One turn moves each row of this set onto another row. After a few examples, where does it send each row asked below?
Kozov: [ 28  -4   7   4  -9   4 -25   9  -1  -5  17  -6  -1  19  -8 -14  -8 -16
   4  12   5   7   9   2  -5  18  -1  -5 -12   0  13  -2  19   2   8 -14]
lovig: [ 11   3  -9   3 -15 -22 -21  -5  12  -4   0   0   9   6  -3  -1   8  -2
   8   3   2  -8  -1  -1   8  13 -11  21  -7  12   0   7   4  -6  11  13]
Tapun: [  0   5   1  -1 -12   4 -13   5   7  22   5 -13   4  10  -5 -21 -18   8
 -14  23  -1  10   0  22  -5   6   2  -5 -11   4  21   3  -3  -2  22   5]
vodam: [ 13  21   5  -7   2  17  -6  -3   7   4   7 -16  -2  20 -15 -10  14  -3
 -18   7  -5 -12   2   3   5  -8   6  -6   8  14   6   8   9   5   8   3]
furad: [ -2 -25   1  -5   3   8   3   4  -8  -5   3  -1  12  13  -4   7   0   6
   5 -10   1 -10   9 -12 -18 -11   4   1   0   6   9  13   7 -13  -2   8]
sekot: [  1 -27   1  -5   0   6   3   3  -7  -3   0  -5  11  14  -7   4   1   7
   6  -9   0 -10   9 -11 -19 -10   4  -3   1   6   9  10   3 -19  -6   8]
nener: [ 15  -3 -10   7  -1  -7 -23   9 -11   8  -7  -5  -7   8  -3   2 -20  -5
  21  10  14   0  11   3  -9   3   2   5 -21   2  -9  -2   7   4  18  14]
pobe: [  4 -16   7   8  -5 -16  -8  12 -11   3  17 -14   9  16  -3 -16  -5  12
  16   0  10  -5  13  27  -3  -1   7   1 -18 -11  10   3  -1   6  12   6]
vikuz: [-17  -7   8  -4  -7   2   8   5  10   3  -9  -9   4  17   9  -7  -2  -3
  -8 -12  -8  -5   1   3  -7  -7   9 -10  -6   6   9  16  -8  -6   6   6]
Sim: [ 17   9  -1  -2  -7  11 -17 -12  11   6   3 -11  -6  13 -16  12   2   7
  -4  10   2  -2  19  13  -7  -4  10  -1  21  23   5   8  14   1   1  15]
guzo: [  2 -24  -4  -6   4  -1   1  -1  -4   4  -3  -7   7  12   3  -9  10   6
   9 -15  -7  -6   3   1 -18 -12   9   1   0  -1   3  10  -1 -12  -2  19]
Pimi: [  3 -16  -1   0  -7   1 -17  18 -11  -6  -5  -4  -5  26  -4   2 -14  16
  20   9  15   3  13  22 -17  -7   4  14 -12  -2  -1   2   7  -5   7  13]
las: [  3  -2  18  -1  -4  13  -4   5  -2   8  19  -7   0  19  -1  -4  -1  -4
  21  13   5   1  11  29 -12   6  13  -6   1  -8  12  -6  20   3   9  -5]
gege: [  5  20   5  -2   7  10  -6   3   4  11  -6  -9   6  22  -9  -5   5  -2
 -17  11  -1  -5   9  10  10 -13   4 -14   8  14   9  -3   4   3  12  11]
vuk: [ -5   6  -6   4   4   9  -9  12  -1  22  11 -20   8  20  -7 -31  -6   0
  -7   2   1  17  -9   7 -11   2  16  -4  -7  -1   8   8   5  -7  16   7]
Mub: [ -3 -24  -5  -7   6   0   0   1  -6   0  -2  -4   8   9   6  -5  11  10
   9 -13  -8  -3   3   0 -16 -13   9   3   0  -4   2   9  -1  -6  -1  16]
Bonid: [ -2  15  -4   2 -16   9  -8   6   8  -1  13 -33  -3   2 -24 -17 -12  10
  -6  20   5   1   7   9  -7  14   9   0  -6   7  16  14   0  -2  12  -3]
zod: [  2   8  13   1 -12  -4 -22   4  17  -5   1  -9  29   4  -9 -10  -9   8
  -4   8   1 -15  -6   3   9   0 -12  -1  -7   5   9  -4  -4 -10  10   7]
Zin: [ 19  -8   2   3  -9   7 -34   9  -8  -1  11   6 -10   3 -21 -11   1  -6
  12   7  -1   2   7  -1 -19  10  -5  18 -16   3   0   2   8   2   0   0]
gobub: [  3   0   4  -2 -11  17 -20  10  -2  -1   7   7 -11  18 -11  -3   5   3
  21  24   8   8  21  14 -18   1   0  16   1   0  -1  -7  17   1   2   4]
Sek: [  7 -20  -1   2  -7  -8 -18  13   0   2  15  -5  -1  24 -14 -12 -11  13
  10   1   3  -6   8  -2  -9   7   8   1 -17   4  27  22  10   7  -2 -14]
boma: [ 14   8  -2  -5  -5   9 -18 -10  10   7   4 -13  -5  11 -14  15   0   3
  -5  10   2   1  16   9  -8  -8  10   2  22  26   3   8  17   5   3  14]
Nuz: [ -4  10   3  -5   1  12  -6  11 -12   6   7 -23   6  10 -22 -17 -12  11
  -9  12   3   8   4  -4  -8   1   6  -8  -2  -9  11   5   8 -15   6 -15]
Dip: [  6  13   2  -1 -10  -7 -22  -3  27   0   3 -14  19   5  -5 -13  -8   0
  -4   0  -3 -15 -17  -4   5   2   1   2 -13   7  12   9  -2  -2   8   7]
povo: [ 13   5  -7   4 -16 -21 -21  -7  13  -1  -2   0  12   6  -6  -5  10  -3
  10   0   3 -12   0  -5   5  15  -9  19  -4  11   0  10   4 -10  10  14]
Tuv: [  4 -12  -4  -5  -7   0 -18   4  -7   9  14   4 -16  13 -17  -2 -10   9
   7  -8   4  -2   6   7 -23   4  10  20 -24   0   5  20  10   7 -10   7]
sef: [-14 -10  20  -7 -15  11   9   6   5  -8   2 -12   4  13   0  -8   3   4
 -11  -7  -7 -11   4   1  -7  -4   0  -2   3   4   4  15  -2 -13   4  -1]
Fabu: [ 21   8   1 -11   0  10 -17 -13  11  11  -3  -3  -2   9  -3   8   3  -1
  -8  10   1   0  17  26 -11  -7  12  -4   9  14  10  -2  13   1   1  21]
kalo: [ -9   7   0   7  -4  -3 -14   5   2  21  12  -5 -13  15 -10   0  -6   5
  25   4   0   7  10   6  -4   8  18 -10   4   8  13  14  13  12  -5  -9]
nesim: [  1   9 -11   1  -3   2  -9  -5  -2  24   6   2 -18  11  -7   6 -11  -4
  18   7  10   0  14   3 -15   4  13   9 -15   1  -2   6  19  15   3  12]
rur: [ 16   2   0   0 -11 -14 -18  -4  10  -4  -7   9  20   6  -4   3   3  -9
   3   7  10 -14   7   1   1  15 -11  11 -15   7  12  -1   6 -16   9   9]
vabe: [ 12   8  -2  17  -6 -19 -23   4  -9  12  12 -13  -5   7  -6 -14  -9  -8
  13   2   6  13  15   7   8   9   4  -9 -10   3  -4  -2   1   6   8   2]
kef: [-12  14  -5  11  -8   6  -3  13   1   5   8 -17   3  15 -12 -21   3   1
   4   0   0   1  -7   5  -1  24  12   7 -10   2  12  21  -1  -6  24   0]
baf: [ 19   8   1 -11   1  10 -17  -9  10  10   0  -5  -2   3  -4   8   5  -4
  -8  10   0   2  16  27 -11 -10  12  -1  10  15   7  -4  14   4   1  16]
zoded: [ -8   8   8   0  -7   8  -5  11  -9  13  -1  -1   4  11  -8 -11  -7  10
  -4  15  -3   2   0   8   3  17  -3  -2 -12 -10  22  10  -1 -16  24 -12]
vimib: [ 16   2  -1  -1 -11 -13 -17  -1   8  -7  -1   9  19   3  -4   5   3  -9
   0   7   8 -11   5   2   2  15 -12  15 -18  10  12  -1   8 -12   7   8]

pobe goes to vabe
povo goes to Sim
zod goes to gege
Now find these:
baf goes to Mub
Nuz goes to zoded
nesim goes to Tuv

One turn moves each row of this set onto another row. After a few examples, where does it send each row asked below?
zige: [-20  17  22   1 -17  -3  13  -5   5  10  -5 -20  -6]
kisof: [  1  -7  16 -11  24   2   1  -1   1  19   2  -7 -19]
rudel: [ -5   6  24  -6   7  -5   9  -1  -9   5   8 -39 -14]
dez: [-20  -6  13 -20  -1   5  11 -11 -14  21  12 -25 -15]
kuvi: [-13  10   9  -9  15 -19  -2  -1   4  -2   4 -19  -9]
vekad: [-25  -6  12 -11   0   4  12  -8 -14  29   9 -16 -13]
nof: [ -9   2  20   2  -8   3   1 -11  25  21   8 -21  -7]
nuzi: [-2  5 28 -7  0 -5 17 10 -6 13  8 -8 14]
tuno: [-11  13   9 -19   0  -7   7  -8  -2  -3 -10 -20  -2]
Fivug: [ -4   2  21  -6   4   2  11   7  30  21   3  -8 -12]
lovi: [-20   9  10  -8  18 -19  -4   1   8   6   7 -14  -8]
zag: [ -2   9  12 -25  -1   7   6 -12 -10  16   5 -30 -10]
Led: [ -7   2  15 -28  15  -3  17   1  -7  17  14 -23 -23]
ver: [ -6  -2  36   3  13  -1  13   2  -3  29  12 -11 -23]
limir: [ -7   1  23 -17   8  -9  -6 -10  16  27  16  -4 -10]
poka: [  1  13  28 -22  11   4  11   4   5  13  18 -29  -2]
bafa: [ -8   5  20   6 -13   1   5 -14  18  15   1 -22  -5]
viz: [ -4  -3  29 -20   5   9  24  11   9  22  17 -14 -10]
Sare: [-8  6 28 -6 -9 -1 32  4 -7 15  0 -9 -7]
rosof: [  3   9  19  -4 -11  -2  20  -5  14   1  -7 -16 -10]
geb: [  2   1  28 -17   4  -1  13  10   0  13  14 -11  12]
Pabe: [-21  14  21  -3   7 -13   5  -1   2  27  23  -2 -12]
pir: [-10   6   4   4  -3   5  16  -2  -3   9  -8  -5   3]
Lave: [-17  14  33  -1   0 -13  14   4  -2  24  -1  -8   5]
somu: [-19   5  17 -10   9 -15  20   1 -14  25   0  -7 -20]
bep: [-16  -4  16  -6  -9  -2   8  -6   8   2  -8   1 -20]
teg: [ -2  11  10 -17   8  -7   6 -10   9   3  -2 -24 -25]
nupi: [ -4 -12  23 -26  -2   3  -2   3  14  11  11 -15  -8]
Sir: [-20   2  17  -7   4  -1   1   2  -4  39  -1  -9  -7]
Tipa: [-19   1  37   1  -1  -5  20   8   9   6   8  -6 -14]
Ravu: [ -7   9  25  -8   6   7  24   1  10  -5  21 -18 -13]
loz: [ -9  -7   7 -10   8  14   7   0  17   2   4 -12 -20]
vemi: [-21   2  13 -17  17  -1  -4   8  14  20   1  -9  -6]
Dipa: [  2   7  16 -13   6  -9   8 -13 -12   7  -3  -1 -18]
mifir: [-30   7  14   2   2  -1  22  -2   0  15  12  -1  -1]
Gok: [-12 -10  29 -22   1   5  11   1   3   1  12 -33 -10]
Fas: [-15   6  20 -14   1   8   1   4  23  20  15 -26 -11]
mapi: [  3   9  13   4   8  -1  10 -13  -6   9  -8 -24  -4]
Rifu: [  3  13  27  -6   3  -1  21 -12 -12  13  17 -17 -19]
kib: [-18   5  11  -5  14 -14   3  -1  14  23  -5  -5 -23]

kisof goes to loz
Led goes to teg
zag goes to tuno
Now find these:
rudel goes to mapi
nuzi goes to vekad

